(in the rows, 128 means zero)
The same turns and mirrors carry the whole set onto itself, and each row onto the other rows of its family. Which rows share a family with each named row? Give them in list order.
These 40 rows form 10 families of 4 rows each.
Val: [101 137 144 128 104  91 136 124 153 133 106 123 124  97 122  97 124 113
 109]
barod: [110 142 155 142 107  93 135 132 137 112 108 135 128 106 114  87 126  98
 122]
Puze: [156 114 137 140 110 146 124 104 142 129 123 138 184 139 133 128 132 132
 120]
reme: [148 132 146 120 107  81 140 137 136 116  90 128 155  92 124 101 116 110
 119]
doto: [124 121 132 141 105 156 122  98 156 143 131 137 164 120 124 122 139 144
 107]
noner: [108 147 145 130 105  90 127 124 143 110 115 128 122 109 110  94 128 104
 125]
fafav: [100 140 152 129 106 100 124 130 147 116 108 121 125 104 120  85 125 106
 129]
vavut: [138 133 156 120 100  81 132 144 136 107  98 137 155 101 114  97 134 104
 132]
penok: [120 114 133 133 107 154 113 100 153 138 128 135 170 122 128 130 144 130
 100]
kitol: [104 149 149 149 101  98 130 135 147 114 111 131 123 105 114  97 122 105
 114]
suli: [158 112 135 138 102 138 121 100 148 126 107 140 184 124 149 135 129 131
 126]
fugo: [134 141 147 120 106  84 136 142 131 116  93 133 141  97 126  90 116 109
 125]
sufu: [ 98 136 150 133 106  97 138 132 147 111 108 123 128 107 124  88 129  99
 119]
muvuv: [154 118 131 136 107 159 118 106 145 118 114 143 183 125 138 120 136 139
 119]
pinoz: [158 121 134 140 104 147 120 107 135 127 115 137 176 137 143 136 125 127
 111]
Padel: [127 120 135 136 108 151 125  93 158 139 125 130 181 123 137 131 144 132
 112]
dem: [156 113 139 136 103 153 120 107 142 124 106 144 183 123 149 128 122 129
 116]
pazo: [133 137 148 123 114  86 129 143 133 101  91 135 152 107 131  90 117 103
 131]
zevu: [155 120 129 142 104 147 116 115 134 108 116 151 187 131 143 118 129 130
 124]
sovod: [119 114 140 137 111 156 111  94 162 136 129 135 172 119 128 123 138 123
 105]
mafet: [142 145 153 138  99  88 132 153 135 106 100 140 155 104 118  93 120 102
 119]
selik: [154 116 135 141 109 156 128 106 143 126 102 140 186 113 144 128 129 133
 114]
Bamas: [130 133 158 126 107  83 139 149 132 109  99 127 147 108 121  99 126 104
 129]
bepab: [119 116 136 138 105 146 113  91 171 142 125 137 175 118 131 125 141 129
 118]
Fizoz: [ 97 142 151 142 103  93 136 123 148 114  96 136 123 102 126  98 125 115
 127]
ruze: [157 124 124 136 103 144 116 102 138 129 110 150 182 120 138 129 127 142
 116]
rekog: [130 146 152 132 102  90 127 143 133 109  92 146 140 104 116  88 119 103
 125]
bamov: [160 117 129 138 115 144 128 108 141 123 114 146 186 121 133 131 129 142
 111]
ditu: [102 148 142 140 103  88 134 127 146 115 112 129 123 107 114  97 130 111
 122]
Nulot: [116 125 132 148 108 163 110 100 160 123 135 140 162 121 124 112 142 127
 120]
rele: [126 118 128 143 112 153 128  93 156 141 136 137 170 120 125 122 142 130
 113]
ves: [136 142 151 121 101  91 123 143 135  99  86 133 149  97 124  91 119 106
 124]
bebit: [136 149 147 131 102  87 139 138 136 108  94 143 153 103 127  81 118 108
 133]
nilal: [122 117 128 141 111 160 117  96 153 124 128 139 173 128 130 120 141 137
 111]
Zosov: [124 131 137 145 115 159 114  98 165 142 125 139 180 115 124 116 134 127
 107]
nama: [143 147 145 132 100  84 137 145 137 109  94 138 154  99 119  90 124 111
 132]
zub: [149 124 132 131 104 150 119 100 152 131 107 139 185 121 141 137 133 137
 117]
fase: [102 147 156 135 111  94 126 136 150 117  95 132 129  95 120  95 122 116
 122]
Nudiz: [106 140 146 126 113  87 136 130 141 120 107 125 129  96 115  91 122 105
 119]
gige: [127 129 136 145 115 157 110  94 161 138 120 145 172 123 129 120 132 142
 114]

The rest of the family of Padel: barod, rekog, zub
The rest of the family of kitol: suli, mafet, bepab
The rest of the family of selik: noner, penok, bebit
The rest of the family of ditu: dem, sovod, nama
The rest of the family of pinoz: vavut, Fizoz, Zosov
The rest of the family of fugo: muvuv, nilal, Nudiz
The rest of the family of bamov: doto, fafav, pazo

The same turns and mirrors carry the whole set onto itself, and each row onto the other rows of its family. Which rows share a family with each named row? Give them in list order.
These 30 rows form 5 families of 6 rows each.
Goze: [108 136 145 126 126 129 130 116 160 121 110 140]
berum: [102 123 160 117 100 157 145 139 128  98 117  98]
muku: [ 89 114 131 138 104 164 120 141 103 112 112 131]
lisu: [106 138 135 119 130 122 136 117 156 120 119 141]
Litor: [125 120 141 139 127 131 117 139 117 116 157 148]
Sekot: [124 125 150  98 150 133 118 121 120 125  98 126]
tar: [129 116 142 137 119 123 122 133 116 105 155 146]
bazim: [128 138 154  92 124 137 118 147 107 110 133 100]
Gom: [139 129 156 111 120 127 126 140 116  98 144  98]
Gen: [129 130 141 140 121 147 119 145 111 112 143 160]
zin: [102 141 141 130 129 110 141 117 135 123 122 143]
vined: [124 127 131 108 152 138 115 135 111 113  91 119]
Zesun: [ 93 130 140 119  99 147 144 145 147  98 123 106]
Zubub: [116 140 141 107 144 139 115 114 115 129  95 115]
Kuzet: [144 148 156 108 129 149 122 148 113 106 128 106]
vup: [100 104 126 124  94 154 109 142 113 106 108 131]
Fezo: [113 120 137 126 119 134 115 140 106 117 149 160]
Rikez: [117 111 144 133 117 140 131 135 113 107 145 164]
fug: [103 139 146 114  90 156 144 140 129  96 127 106]
Lador: [124 126 134  98 129 130 104 117 124 122  92 121]
ruk: [128 126 125 108 145 142 112 122 117 117  93 112]
Govep: [ 95  99 142 127 106 163 124 152 107 104 116 134]
kega: [115 146 139 118 124 126 136 106 140 121 125 152]
rosam: [135 133 155 112 128 138 120 148 117 107 145  94]
fuvik: [ 98 129 150 126  98 153 136 142 151 101 114 108]
tipa: [104 105 116 136 115 162 116 142 108 103 110 131]
dore: [ 93 136 149 124 101 136 150 146 125 101 123  99]
sedip: [137 133 162  93 129 140 135 136 115 102 127 101]
lepez: [103 107 123 133 123 156 119 154 104 100 105 135]
mufiv: [112 126 149 127 132 128 136 105 138 125 117 154]

The rest of the family of Litor: lisu, Zesun, ruk, rosam, tipa
The rest of the family of mufiv: berum, Sekot, Rikez, Govep, sedip
The rest of the family of dore: Gen, zin, Kuzet, vup, Lador
The rest of the family of bazim: muku, Zubub, Fezo, fug, kega

The same turns and mirrors carry the whole set onto itself, and each row onto the other rows of its family. Which rows share a family with each named row? Give them in list order.
These 20 rows form 5 families of 4 rows each.
Fidol: [ 98  93  97  90 116 109 133 121 107 117 132 125 118 150 140 138 133 142
 151 140]
fipa: [123 139 112 139 107 128 131 120  92 113 157 134 124 111 112 132 112 115
 129 143]
Nos: [ 94 114  86  76 116 110 123 107 107 134 124 135 121 140 138 124 124 135
 132 126]
kobol: [138 127 111 127  91  82 101 115 142 111 137 152 132 150 104 124 139 117
 137 112]
Gage: [125 142 109 132 110 125 141 102  87 112 154 147 130 115 119 122 130 103
 148 125]
gasav: [137 120 112 110  88  91  96 120 118 112 128 147 137 158  83 137 143 127
 136 116]
bul: [ 75 109 126 125 107 116 116 139 119  91 123 140 151 153 112  86 128 127
 136 127]
migag: [ 88 121 130 135 109 130 132 134 123 106 116 127 153 142 120  83 131 139
 140 124]
Fise: [144 131 107 121 105  92 117 101 120 115 144 154 143 158  89 114 139 115
 138 108]
sol: [138 127 129 120  93  96  94 124 115 116 133 135 147 139  90 132 139 122
 135  99]
Dus: [ 80 104 121 125 109 108 116 146 127  96 129 143 146 142 126  89 109 135
 131 124]
gudef: [111 159 127 131  96 107 136  99 102 112 147 133 114 116 112 133 126 123
 143 144]
lupa: [ 96 111  94  79 108 103 120 125 113 118 133 138 124 147 136 125 102 140
 122 147]
gat: [102 112  98  75 111 101 132 123 107 131 133 132 127 160 129 145 137 143
 137 135]
nunup: [ 83 109 110 129 114 121 118 126 126 112 117 124 154 152 109  84 137 140
 128 137]
fil: [115 146 118 128 103 124 152 112  94 109 145 145 133 109 119 136 129 107
 143 141]
vufat: [101 109  93  73 100 106 129 119  97 119 126 129 116 151 132 128 111 136
 139 143]
fide: [105 144 121 139  89 127 139 109  98  98 145 124 116 112 118 122 127 113
 141 138]
faruz: [147 129 114 117  87  89 116 118 125 111 136 142 156 159  94 121 139 122
 136 107]
mibag: [ 85 109 125 132 124 117 125 130 115  97 138 139 145 156 112  84 123 150
 139 117]

The rest of the family of Gage: Fise, Dus, lupa
The rest of the family of migag: gasav, gat, fide
The rest of the family of mibag: fipa, Nos, kobol
The rest of the family of nunup: Fidol, sol, gudef

The same turns and mirrors carry the whole set onto itself, and each row onto the other rows of its family. Which rows share a family with each named row? Give them in list order.
These 36 rows form 6 families of 6 rows each.
gusu: [129 149 115 130 141 162 130 159 122 137]
nafof: [103 155 127 122 115 133 145 135 132 151]
Vak: [131 167 129 130 117 160 138 143 127 142]
pefon: [146 130  92 144 138 149 133 151 129 126]
Zibuz: [157 133 124 144 125  98 124 131 119 113]
mip: [142 137 155 137 105 115 130 128 147 120]
miva: [126 131 156 124 125 105 122 127 145 131]
nud: [143 163 106 137 134 142 135 146 102 133]
riri: [154 113 106 147 131 122 128 141 142 113]
Fod: [169 137  97 144 124 129 126 136 133 123]
Fid: [150 131  95 138 145 143 123 152 125 125]
dolez: [110 152 155 117 127 131 129 136 135 144]
gurul: [117 161 124 118 137 151 131 144 124 152]
Viru: [117 154  97 126 125 141 142 140 124 152]
fol: [163 127 126 144 114 109 125 128 144 115]
bilon: [112 152 149 126 131 153 132 154 130 138]
bevu: [140 147  94 124 145 144 125 143 121 144]
vap: [159 143 100 144 133 119 127 140 108 121]
Manu: [127 158 159 130 107 138 137 136 140 135]
defu: [155 114 113 142 140 117 117 143 137 113]
Sor: [118 134 166 129 123 128 127 145 142 126]
Ref: [122 160 161 133 116 121 135 137 117 129]
bam: [138 142 154 139 115 100 128 129 124 117]
Futok: [140 116 147 137 128 109 120 138 145 114]
geb: [127 124 126 132 112  94 133 123 144 129]
nusom: [123 171 136 132 124 142 138 144 106 137]
rabip: [111 148 147 132 122 153 142 151 137 137]
fula: [152 157  99 136 126 155 134 144 124 137]
bubem: [118 130 160 137 116 128 137 141 148 122]
pono: [125 149 112 136 132 165 141 155 128 137]
pud: [154 127  95 132 143 118 117 135 130 129]
mebuf: [141 122  96 134 122 101 132 127 137 131]
Furo: [140 113 140 144 121 110 130 136 150 112]
sukil: [109 141 143 125 109 110 140 126 141 140]
Pizik: [137 137  82 132 129 124 136 135 127 141]
fenap: [147 118 125 131 133  99 116 127 142 123]

The rest of the family of bubem: pefon, riri, rabip, pono, Furo
The rest of the family of Manu: Vak, mip, Fod, fol, fula
The rest of the family of vap: Zibuz, nud, Ref, bam, nusom
The rest of the family of dolez: miva, gurul, bevu, pud, fenap
The rest of the family of Sor: gusu, Fid, bilon, defu, Futok

The same turns and mirrors carry the whole set onto itself, and each row onto the other rows of its family. Which rows share a family with each named row? Give them in list order.
These 21 rows form 7 families of 3 rows each.
Momi: [122 142 125 114 147 131 129 137 149 139 149 109 117 101]
kemus: [153 118 112 144 104 128 132 121 138 121 138  89 128 153]
ravos: [137 107 117 139 100 124 120 105 121 134 137 102 138 139]
Zet: [131 109 102 146 150 123 125 108 132 136 148 156  99 136]
fum: [127 160 131 111 144 112 123 139 134 142 135 108 115 123]
Fari: [142 120 101 135 148 128 121 112 134 123 139 163 104 155]
mon: [162 113 107 137 108 128 131 126 151 118 139 106 148 145]
Mada: [114 152 125 116 157 108 127 128 142 125 142 107 123 118]
fizit: [120 124 124 122 152 109 116 143 143 132 125  93 109 123]
Duto: [139 130 122 145 147 122 138 121 137 110 155 164 113 138]
tukaz: [163 126 114 128 153 132 135 116 114 128 138 157 107 142]
kefim: [140 107  99 138 140 115 137 120 126 123 152 151 101 157]
ses: [155 132  93 126 107 134 126 102 135 139 141 107 135 155]
guket: [155 102 109 125 113 127 121 110 129 143 138 102 144 149]
Zazo: [114 136 122 112 150 137 129 141 152 121 133 113 128 109]
biv: [128 155 122 111 154 116 113 126 151 127 137 113 100 118]
tunob: [148 114 125 144  95 128 122 120 136 141 129 110 141 142]
leke: [143 132 112 150 115 125 128 119 146 126 136  95 152 151]
vaban: [156 113 100 129 151 118 131 122 120 134 140 163 116 135]
lali: [148 130 110 133 143 133 147 109 128 129 145 164 105 128]
Dor: [117 137 133 126 142 124 114 153 140 125 130 110 122 109]

The rest of the family of ravos: tukaz, Zazo
The rest of the family of tunob: Momi, vaban
The rest of the family of Dor: guket, lali
The rest of the family of fum: Zet, mon
The rest of the family of kemus: Fari, Mada
The rest of the family of kefim: biv, leke

The same turns and mirrors carry the whole set onto itself, and each row onto the other rows of its family. Which rows share a family with each named row? Give them in list order.
These 16 rows form 4 families of 4 rows each.
Zuda: [127 130 127 130 136 115 125 161 129  94 124 110 154 134 136 116 126 141]
fite: [131 127 123 109 131 156 110 124 146 147 137 119 118 147 123 124 113  88]
nug: [126 136 131 124 135 127 122 158 112  98 128  85 145 128 133 122 133 150]
monu: [127 118 118 117 138 141  99 114 164 142 136 109 110 140 119 129 118 100]
Ribog: [129 114 145 122 142 119 119 142 123 153 117 149 134 128 147 139 136 126]
Bofu: [134 143  95 132 129 158 104 134 157 120 130 121 139 117 119 122 123 164]
Vut: [118 118 154 125 137 128 119 138 112 154 128 137 122 123 129 154 145 131]
gupa: [137 139  88 117 126 157 109 139 164 124 126 116 110 132 132 116 131 154]
mir: [130 146  99 115 116 165 106 126 148 116 134 107 115 114 116 129 135 162]
menov: [127 123 134 108 134 148  98 136 149 144 140 114 106 141 139 136 107  92]
zuvid: [115 121 138 119 125 125 131 158 116  85 125 107 135 116 135 131 130 143]
bule: [133 132 135 135 132 133 127 145 127  86 132  93 151 126 121 130 131 145]
linab: [121 109 147 111 144 137 120 131 106 141 113 133 141 119 138 149 147 130]
zogab: [130 121 157 107 134 136 121 138 117 155 115 135 115 127 143 154 132 134]
zef: [138 150  97 119 112 146 102 128 160 117 132 122 125 115 128 114 123 157]
dep: [125 124 128 106 129 162 106 117 138 143 140  96 101 133 119 136 119  98]

The rest of the family of zogab: Bofu, menov, bule
The rest of the family of gupa: monu, zuvid, linab
The rest of the family of dep: Zuda, Ribog, mir

